Turns in one plane each, and the order they were made in; the first pair answered
turn z_180:
[-1.24 +0.75 -0.66 +4.07 +1.88 -1.40 +0.60 +0.52 -0.53 -1.97 -0.96] -> [-0.75 +0.13 -1.08 +4.48 +1.62 -0.74 +0.84 +0.62 -0.09 -2.95 -0.42]
[+2.41 +0.73 -0.65 -1.96 -3.15 +1.72 -0.76 +1.47 +1.93 +0.49 +2.53] -> [+2.21 -1.20 -1.23 -2.23 -4.09 +1.34 -0.39 -1.11 -0.81 +1.85 -1.01]
[+1.66 -2.46 -0.74 -0.29 -1.85 +0.56 +1.37 +1.26 +0.23 -1.16 +0.34] -> [+0.13 -0.53 -0.05 -0.84 -0.71 -1.72 +0.67 -0.59 -2.18 +1.14 -2.70]
[+0.29 -0.48 +0.21 +0.53 +0.01 -0.12 +1.11 -1.27 -1.28 +1.32 -0.52] -> [+0.13 +1.48 +0.80 +0.67 +1.32 -0.94 +0.65 -0.15 -0.19 +1.19 +0.81]
turn z_870:
[+0.40 -0.79 +1.18 -2.17 -0.86 +2.92 +0.52 -3.41 -0.94 -2.20 -0.46] -> [-0.45 +0.53 +1.61 -0.18 +0.79 +2.47 +0.23 -1.15 +1.02 -4.29 +2.01]
[+1.84 -1.90 +1.30 +1.01 -1.14 +0.11 -0.65 -0.57 -1.34 +0.64 -0.77] -> [+1.78 -1.03 +1.32 +1.49 -0.35 +0.11 -1.07 +1.00 +0.58 -0.80 +1.49]
[-2.17 +1.26 +0.44 -1.14 +1.54 -1.94 -0.52 -1.68 -1.34 +1.21 -1.81] -> [+0.21 +1.19 +1.09 -4.02 -0.38 +0.06 -0.48 -0.30 +0.57 +1.35 +1.19]
[-0.17 -1.49 +1.64 -0.69 +0.14 -0.44 +1.87 +1.49 +1.03 -1.47 +0.55] -> [-0.79 -1.74 +1.09 +0.17 +0.60 -1.04 +1.74 +0.62 -0.59 -1.47 -1.37]
turn z_280:
[-1.77 +2.20 +1.32 +0.47 +1.75 -0.54 -2.67 +1.37 -1.28 -1.11 +1.17] -> [-0.43 +1.82 +1.94 -1.44 +0.60 +0.51 -2.85 +1.37 -0.57 -0.31 +2.42]
[-0.95 -1.44 -1.56 +1.64 -0.51 -0.04 +0.75 -0.97 -1.36 -0.85 -1.61] -> [-1.90 +0.45 -1.09 +2.38 +0.53 -1.07 +0.31 -0.41 -1.29 -1.15 -1.22]
[+0.67 +0.52 +0.43 -1.83 -0.64 -0.80 +0.30 -0.38 -1.04 -0.19 +0.79] -> [+0.35 +0.03 -0.21 -1.40 -0.93 -0.61 +0.50 -0.93 -1.22 -0.83 +0.33]
[+0.34 -2.32 -0.75 +1.03 -0.32 +1.13 +1.06 +0.37 +0.23 -0.73 -0.40] -> [-0.61 -1.75 -0.83 +2.06 +0.30 +0.33 +0.69 +0.40 +0.36 -1.15 -1.09]

Each pair is 2 to 3 turns apart.
[+0.11 +2.34 -0.78 +2.55 +1.32 +0.87 +1.44 +4.29 +2.55 -4.34 +5.09] -> [-2.14 -0.37 -2.34 +4.36 +1.37 -1.48 +2.21 -1.81 -4.74 -1.61 -4.62]
z_280 z_870
[-1.71 -3.74 +0.83 +1.09 -3.86 +1.04 +4.41 +0.98 -0.99 -3.81 -1.14] -> [-0.75 +1.57 +4.61 -4.89 -4.08 -0.53 +1.82 +0.40 -0.69 +1.69 +0.82]
z_180 z_280 z_870
[-3.39 +0.54 -2.42 +3.66 +2.39 -0.81 +1.20 +0.64 -1.01 -5.03 -1.54] -> [-0.43 +5.62 +2.10 -4.93 +1.00 -0.48 -1.76 +1.25 +0.56 +0.86 +1.75]
z_870 z_180 z_870
[+0.09 +3.28 +2.24 -0.91 +2.79 -2.85 -0.87 -1.10 +0.00 +1.01 +1.49] -> [-0.84 -1.17 -0.52 +3.59 +2.36 -2.50 +1.52 -1.90 -1.56 -1.92 -1.63]
z_180 z_870
[+1.32 -2.70 -1.00 -2.04 -2.70 +1.60 +1.02 -0.44 -1.93 +0.61 -1.88] -> [-1.05 +3.69 +1.59 -2.06 +1.08 -1.48 -1.54 +0.82 -1.03 +1.55 -0.20]
z_280 z_180 z_280
[+2.01 +0.80 -0.80 -2.82 -2.36 +1.82 -1.16 +2.31 +3.73 -0.76 +5.15] -> [+0.03 -4.14 -3.65 +0.10 -3.39 +0.69 +1.09 -2.73 -2.07 +0.10 -3.55]
z_180 z_280
[-1.36 +1.60 -0.34 +2.01 +2.29 -2.09 -0.32 +1.17 +0.45 -1.49 +0.41] -> [-1.49 +1.50 -0.02 +0.18 +1.52 -2.21 -0.68 -0.77 -1.46 +0.93 -2.26]
z_180 z_870 z_180
[-0.47 -2.89 -0.87 +3.52 +1.63 -0.20 -0.86 +2.04 +0.49 -4.60 +0.79] -> [-0.08 +0.13 +0.79 +1.71 +2.62 -0.61 -2.09 +3.62 +2.04 -3.82 +2.93]
z_280 z_280
[+2.07 -0.87 +0.38 -2.32 -1.56 +1.56 +0.05 -0.33 +0.80 +1.52 +0.79] -> [+0.79 +1.58 +1.40 -2.48 -0.21 -0.01 -0.92 -0.39 +0.24 +2.19 +1.05]
z_180 z_180
[+0.14 -2.10 +0.05 -1.46 -2.28 +0.56 -0.34 -2.72 -2.69 +2.23 -2.72] -> [-3.15 +0.99 -0.46 +3.93 +1.88 -1.51 -0.81 +0.46 -0.71 -1.77 -0.43]
z_280 z_870 z_870
[+1.40 +1.66 +0.45 -4.07 +0.62 -1.18 -1.60 +1.86 -0.81 +2.60 -2.81] -> [+2.67 -2.07 -1.33 -1.91 -0.51 +1.41 +0.03 +4.17 +2.27 -1.31 +0.64]
z_870 z_180
[-1.70 -2.84 -1.69 +3.49 -0.03 +1.58 +1.54 +0.44 +0.74 -3.33 -1.22] -> [+1.40 -2.40 +0.81 -3.69 -3.13 +3.22 +0.51 -0.61 +0.86 +1.33 +0.12]
z_180 z_870
[-1.86 -0.55 -0.19 +1.77 +0.59 -2.98 +0.86 -1.71 -0.83 +4.51 -4.97] -> [-2.70 +1.72 -0.32 +4.28 +3.10 -3.50 +0.35 +2.43 +3.10 +1.11 +0.19]
z_870 z_870
[-1.53 -0.84 -2.52 +2.97 +0.53 -1.02 +0.95 +0.27 -0.87 -1.79 -1.24] -> [+0.25 +0.89 -1.12 +0.66 +0.17 -0.05 +0.16 +2.27 +2.52 -1.95 +3.28]
z_180 z_870 z_870
[-1.06 +3.61 +2.35 -0.70 +2.18 -1.72 -1.33 +0.71 +1.04 +0.38 +2.24] -> [-2.11 +0.62 +0.54 +1.25 +2.02 -2.40 -0.10 -2.35 -2.58 +0.53 -2.67]
z_870 z_180 z_870
[-1.22 -2.72 -2.66 +2.73 +0.75 -2.00 +1.39 -2.46 -3.26 +0.54 -5.67] -> [+3.73 -1.13 +0.72 -6.09 -3.14 +1.02 -0.28 -1.06 -0.28 +4.32 +0.00]
z_280 z_870
[-1.37 -2.00 -2.35 +2.14 -0.38 +0.48 +0.40 -1.35 -1.21 +0.11 -2.17] -> [+0.46 +1.93 +0.64 -2.54 -0.50 +0.33 -1.34 -0.17 +0.67 +2.76 +1.58]
z_180 z_870 z_180
[-0.65 +0.41 +2.69 -3.61 +0.50 +0.84 -0.40 -0.51 +0.71 +1.37 +1.59] -> [-2.18 -1.65 +1.20 -1.00 +1.10 -0.14 +0.54 -2.43 -2.10 +0.95 -2.09]
z_280 z_870 z_870
[-2.94 -2.98 -3.37 +4.91 -0.97 +1.51 -0.65 +0.39 -0.72 -0.72 -0.73] -> [-2.24 +2.72 -0.06 +1.33 +0.24 +0.53 -3.18 +2.83 +1.93 +1.03 +4.17]
z_280 z_280 z_280
[-0.02 +1.15 +0.04 +0.83 +0.90 +0.20 +1.20 +4.47 +0.40 -0.83 +1.85] -> [+1.37 -0.42 -0.31 -0.19 -0.74 +1.54 +1.94 +3.84 +0.52 -0.57 +2.12]
z_280 z_280
[-2.06 +4.71 +0.56 -3.50 -0.34 -4.53 -3.96 +0.97 -0.77 +2.37 +1.18] -> [+1.61 -2.26 -1.34 -5.88 -5.31 -0.02 -1.62 -0.18 -0.27 +2.01 +0.56]
z_280 z_180 z_180
[-1.49 +4.82 +2.73 -0.98 +2.76 -3.29 -2.12 +1.29 -1.00 +2.62 -0.61] -> [-2.56 -0.84 -1.09 +4.23 +2.06 -2.15 +0.56 -0.32 -2.86 -0.77 -4.44]
z_180 z_870
[-2.80 +1.79 +0.86 +0.06 +3.05 -0.21 -0.87 -0.25 -2.93 +0.46 -4.36] -> [-2.05 +1.63 +1.24 -0.75 +2.47 +0.01 -1.10 -0.80 -3.02 +1.09 -4.79]
z_180 z_870 z_280
[+0.12 +1.28 +1.18 -3.68 +1.71 +1.53 -2.68 -2.00 -1.69 +3.40 -0.50] -> [-2.03 +2.42 +0.53 -0.18 +3.96 -0.21 -2.66 -1.91 -2.26 +1.52 -1.85]
z_870 z_870
[-2.98 +0.24 -1.95 +4.49 +2.19 -0.79 +0.50 +1.10 +1.29 -4.18 +1.03] -> [+0.76 +0.82 +0.46 -1.59 -0.53 +1.42 -0.61 +2.16 +3.68 -1.78 +4.98]
z_280 z_280 z_280
[-0.44 +1.24 -1.33 +1.97 +1.70 -0.46 -0.01 +0.75 +2.19 -2.35 +0.84] -> [-0.85 +3.29 +0.48 +0.03 +1.89 -1.57 -0.91 -0.49 +0.48 +0.61 -0.92]
z_870 z_180
[-1.47 -0.78 +0.73 +1.92 +0.30 -1.16 -0.67 -0.31 -1.93 +0.61 -2.32] -> [-1.07 +1.85 +2.40 +0.06 +1.11 -1.08 -1.53 +1.09 -0.92 +1.54 -0.13]
z_280 z_280
[-0.63 +2.37 +1.00 -1.26 +0.43 -1.59 -1.92 +1.50 -0.33 +0.22 +1.61] -> [-0.08 +1.14 +0.43 -0.65 +0.07 -0.61 -1.09 +2.45 +0.89 -1.18 +2.81]
z_870 z_180
[-2.63 +4.37 +2.78 +2.03 -1.30 -3.95 -2.57 -2.12 -4.51 +0.77 -4.89] -> [+2.22 -3.74 -0.77 +3.21 -6.20 +2.77 +0.97 +1.58 +1.39 -5.23 +1.22]
z_180 z_180
[+0.60 +0.61 +0.66 +0.12 +1.03 -0.03 -0.04 +1.54 +3.77 -1.77 +3.17] -> [+0.93 -2.87 -0.55 -0.90 -1.17 -0.09 +0.74 -3.03 -0.83 +0.83 -2.98]
z_280 z_280 z_180
[+3.48 -0.32 +2.44 -6.43 -3.44 +0.72 -0.69 -1.43 -1.14 +4.32 -0.71] -> [+2.75 +2.47 +2.26 -3.40 -0.52 +0.60 -1.21 +3.86 +4.04 +0.35 +5.48]
z_280 z_180 z_180
[-0.98 +2.78 -0.51 +1.67 +1.71 -2.79 -0.88 +1.93 +1.82 +0.95 +3.69] -> [+0.36 -3.00 -3.51 +3.64 -1.01 +0.07 +1.46 +1.00 +1.33 -1.11 +1.87]
z_180 z_280
[-0.16 -2.54 -2.05 +0.78 -3.03 +0.86 +0.37 -0.73 +2.58 -1.36 -1.60] -> [-1.65 -0.72 -1.35 +1.12 -1.59 -0.83 -0.18 -2.31 +0.52 +0.30 -4.49]
z_870 z_180
[-1.17 -2.65 -4.37 +1.69 -1.61 -0.50 +3.40 -2.78 -1.83 +0.58 -2.37] -> [+2.01 -1.45 -2.05 -3.68 -3.76 +1.30 +2.80 -1.53 +0.90 +2.79 +1.56]
z_280 z_870
[+1.55 -3.77 +0.38 -2.60 -1.83 +1.61 -0.63 +0.68 +0.98 -0.94 +1.62] -> [+0.13 -4.43 -0.14 -0.84 -1.23 +0.30 +0.03 -1.55 -2.23 -0.49 -2.45]
z_870 z_870
[+0.48 -3.43 -2.52 +1.78 -0.78 +1.09 +1.94 -0.40 +0.47 -2.13 -0.80] -> [+1.70 -3.87 -1.43 -1.13 -2.20 +1.36 +1.53 -1.46 -0.13 -0.03 -1.32]
z_280 z_870
[+0.88 +5.36 +1.18 -3.84 +0.51 -2.10 -3.54 -2.54 +2.03 +0.67 +1.77] -> [+1.50 +1.45 -1.53 -0.38 -0.28 +0.45 -1.66 +0.08 +5.32 -4.39 +4.73]
z_870 z_180
[-0.83 +2.46 +2.85 -3.08 -1.92 -3.24 -2.45 -1.17 -0.93 +2.65 -1.71] -> [-2.50 +3.32 +2.49 -0.05 -0.25 -4.56 -2.22 -0.70 -1.01 +1.16 -1.99]
z_870 z_870
[-0.51 -2.04 -1.95 +3.79 +1.61 +0.38 +0.24 +1.57 +0.14 -3.60 +0.28] -> [+2.03 -2.84 -1.41 +0.16 -0.91 +2.18 +0.28 +2.24 +1.87 -2.79 +2.74]
z_870 z_870
[-0.62 -3.99 -1.30 +3.30 -2.56 +1.67 +2.83 +1.03 -0.54 -2.02 -0.57] -> [-2.72 +4.54 +2.01 +1.94 +1.72 -2.19 -0.24 +2.21 +0.23 +0.35 +1.00]
z_870 z_180 z_180
